In the rows, 128 means zero.
Turns in one plane each, and the order they were made in; the first pair answered
turn Z:
[139 161 156 123 135 163 115 119 111 139 123 121 123] -> [153 126 158 133 111 154 123 132 130 135 148  89 128]
[100 119  62 142 167 162 103 108 137 120 114 128 106] -> [110  75  75 162 120 120 124 130 136 125 145  91 106]
[143 174 136 114 139 164 191 119  87 132  95 131 169] -> [167 128 133 114 126 170 188 126 133 123 119  86 188]
[103 163 137 133 132  86 145 169  83 128 100 102 105] -> [131 167 119 106 178 158 104 146 149 106  89  93 131]
turn U:
[139  95  87 125 128 149 175 152 142 127 131  90 146] -> [162 125 126 107 123 140 187 145 123 109 123  88 162]
[156 140 148  96 132 153 161 113 103 137 124 138 161] -> [135 155 135 107 148 157 143 108 100 139 108 160 145]
[106 109 105 111 116 124 105 113 117  99 119  90 138] -> [106 119 116 108 113 124 107 114 112  97 117  89 144]
[ 97 118 147 138 152 152 201  94 100 142 117 157 124] -> [ 92 110 143 143 147 152 197  99  98 146 120 161 121]
turn F:
[150 163 155 134 134 101  83 126 141 135 131 141 123] -> [129 158 129 135 136 117 143 115 114 166 132 173 135]
[147 113 115 115 132 140 130 129 128 114 123 104 145] -> [153 120 134 116 125 132  99 119 139 121 133 123 139]
[140 114 127 135 119 119 155 137 142 125 152 127 132] -> [142 116 132 137 119 117 146 137 150 122 154 123 129]
turn B:
[144 110 160 114 112 116 107 119 146 109 121 117 124] -> [111 141 142 123 135 112 111 126 114 113  96 145 101]
[123 152 142 114 131 163 100 133 127 126 120 189 111] -> [120 123 142 117  94 140 170 142 102 141 141 171 125]
[135 137 124 143 130 131  77 157 153  88 139 107 111] -> [100 144 106 159 121 114 132 169  99 104 125 120  97]
turn R:
[146 151 153 100 134 139 114 102 157 129 132 168 145] -> [ 94 127  93 137 129 126 168 131 121 146 125 167 115]
[105 144  69 140 168 172 144 117 131 149 123 156 134] -> [126  80 102 160  99 109 128 143 157 146 175 101 128]
[128 132 176 114  79  81 149 117 112 157 151 115 129] -> [132 180 173  87 123 126 145  95 104 151 118 151 146]
[164 119 157 115 121 144 134 122 150 110 150  83 143] -> [128 147 109 114 159 175 164 118 116 116 112 112 136]
Now pairs of rows:
Between the rows of a pair lie 2 to 4 turns.
[147 101 158 115 101 115 132 119 137 150 155 134 133] -> [106  98 108 133 120 123 160 134 113 159 135 145 111] => F, R, B, R
[149 149 139 110 149 165 107  97 122 173  83 183 141] -> [154  91 151 125  86 118 172 116 104 186 125 151 152] => B, R
[114 154 175 128 105 101 182 114  74 122 120 151 126] -> [143 156 190 111 105 113 180 114  87 103 119 127 146] => R, F, R
[125 153 133 120 130 118 186 140 109 121 111 108 138] -> [137 153 177 119 103  97 147 123 123 141 142 137 140] => R, F, F
[ 79 132  87 157 160 138  70 115 149 182 154 188  94] -> [ 98 112  44 157 176 152 110 168 149 112 120  77  93] => F, F
[104 149 113 121 108 120 185 127 107 149 106 145 114] -> [ 95 127  76 134 131 147 143 131 151 149 105 137  97] => Z, F, F, R
[109 156 118 155 183 132  62 125 177 106 120  95 123] -> [150 119 170 141 118  98 105 125 175 113 168  63 160] => U, R, B, R
[134  95 136 128 112 112 119 139 144 121 135 101 127] -> [117 103 113 127 124 123 156 144 120 125 122 105 129] => R, R, U
[141  74 118 141 100  96 105 150 160 128 148  80 117] -> [127 138 149 133 132  97  48 120 146 143 130 158 104] => R, Z, F, B
[154 156 194 130 109  96  98 137 110 106 128 128 128] -> [108 162 125 135 158 154 118 115 109 153 110 195 124] => Z, U, F
[120 117 132 155  98  98 141 126 100 152 146 124 116] -> [120 128 137 154 113 103  94 116 120 152 145 142 104] => B, Z, U
[126 140 139 129 109 104 122 157 109 106 129 109 115] -> [124 115 112 134 112 121 140 157 126 113 132  97 124] => U, Z, R, B
[133  79 115 162 129 156 121 137 128 180 161 151 144] -> [157 153 165 135 153 156  89 123 104 146 128 166 153] => U, U, B
[155 105 138 136 105  89 119 162 130  85 143  80 110] -> [156 116 160 134  98  79 115 153 119  94 150  95 110] => Z, R, B
[134 167 137 107 147 165 147 118 118 118 120 145 144] -> [102 103 103 151 117 125 164 154 119 136 144 117 108] => B, B, U, R
[116  99  80 157 114 111 143 157 127 124 124  82 103] -> [107 121 107 165 111  83  90 149 124 128 124 112  81] => F, B
[140 191 181 104 137 127 136 134  90  99 109 121 128] -> [116 118  89 127 143 166 180 155 122 103 111  78 121] => Z, R, U, Z
[ 96  97  94 147 125 147 120 111 165 181 145 177 106] -> [113  70  92 146  96 136 169 129 157 165 156 128 120] => R, R, Z, F
[138 112  77 130 136 128  66 141 180  86 129  96 105] -> [132 173 150 126 108  65  82 129  97  97 126 143  94] => B, R, Z
[151 101 153 139 104  92 142 167 124  91 123  70 132] -> [167 135 142 106 147 151 163 143 126  85  99  92 167] => R, B, Z
[151 120 164 114  80  97 182 149 105 127 146 106 150] -> [158 132 174 123  99  88  80 149 149 103 138 101 114] => F, B, Z
[154  75 100 130 119 145 130 165 191  75 146  65 120] -> [135 172 172 121 106  75 170 165  69  72 110 125 107] => U, Z
[169 105 165 111  93 110 130 140 154 140 188 128 149] -> [111 172 119 124 166 132  74 137 129 141 123 187  98] => B, R, R, R
[164 122 167 115  98 110 120 130 148 111 149 101 146] -> [106 140  85 124 162 167 146 126 126 134 103 147 130] => R, U
[ 96 134 101 152 162 128  87 144 102 119 108 147  77] -> [117 160 127 117 175 165 100 106 105 135 109 184 118] => R, U, R, F
[108 183 156 111 149 110  68 131 143 112 104 146 123] -> [133 147 167 111 124 104  67 145 170  98 127  99 132] => Z, U
[122  87 100 151 127 140 135 128 147 151 142 130 130] -> [121 125 148 148 111  98 120 121 109 150 141 158 120] => B, B, R, Z
[ 95  97 118 149 116  98 159 140  78 126 116 111 103] -> [101 134 149 144 124  89 113 132  74 118 104 130  91] => R, B, R
[104 139 127 145 161 110 148 123  94 125 105 140  95] -> [148 105 125 125 170 152 134 118 160 108 124  92 125] => Z, U
[141 179 181 112 118  85 140 154  67  93 105 107 138] -> [132 182 169 113 119  96 171 151  55 104 105 119 141] => F, F, F
[114 191 143 124 148  88 150 164  34  73  72 111  89] -> [182 156 144  97 171 155  56 137 164  48  96  72 123] => F, Z
[120 138  93 133 116 146 198 140 124 132 141 130 113] -> [152 125 138 135  95 123 109 137 179 118 166 114 106] => R, F, B, Z
[117  99 102 156 138 137  77 124 171 147 141 127 107] -> [ 90  96  75 166 147 137 123 133 141 157 129 131 102] => U, Z, Z, R
[108 164 119 128 170 157  52 111 148 150 120 191  98] -> [ 98 128 153 158  96  69  87 144 104 159 156 170  78] => R, R, Z, B
[ 76 149 107 162 149 100 102 175 102 138  86 149  58] -> [108 107 155 166  87  56 110 183 111 142 130 114  74] => R, B, U, U
[173 148 171  77 125 149  59  94 175  88 131 125 142] -> [146 119 175 116  81  73  53 128 152  92 146 109  96] => B, R, B
[104  67 169 155  75  44 162 128 119 167 160 162 117] -> [ 89 157 168 115 140 100 176  95  78 167 104 226 137] => R, Z, Z, R
[113 155 178 110  65  82 137 114 107 145 136 139 139] -> [ 75 154 136 128  85  86 152 120  91 157 119 156 117] => R, R, U
[135 115 114 136  98 125 164 131  96 139 144 120 127] -> [124 132  90 128 137 167 145 116 114 142 129 144 132] => Z, U
[112 112 143 109 119 132 139 123  71 134 119 171 128] -> [ 95  91 121 133 117 123 118 140  88 127 126 159 102] => B, B, R
[ 40 150  93 131 143 127 131 129  74 205 141 199 115] -> [145  58 117  93 107 169 144 138 177 157 196  69 190] => Z, R, U
[119 103 117 142 125 112  82 139 154 122 136  82 108] -> [ 82 102  96 148 121 111 153 130 106 166 137 124 116] => F, B, F
[ 80 118 113 169 130  81  60 145 162 136 111  95  91] -> [ 73 106 124 174  97  56 105 144 132 155 124 108 100] => B, F
[144 164 136  92 126 194 177  88 116 149 116 148 197] -> [ 80 144  48 146 145 178 171 133 105 145  85 132 131] => R, U, B, R
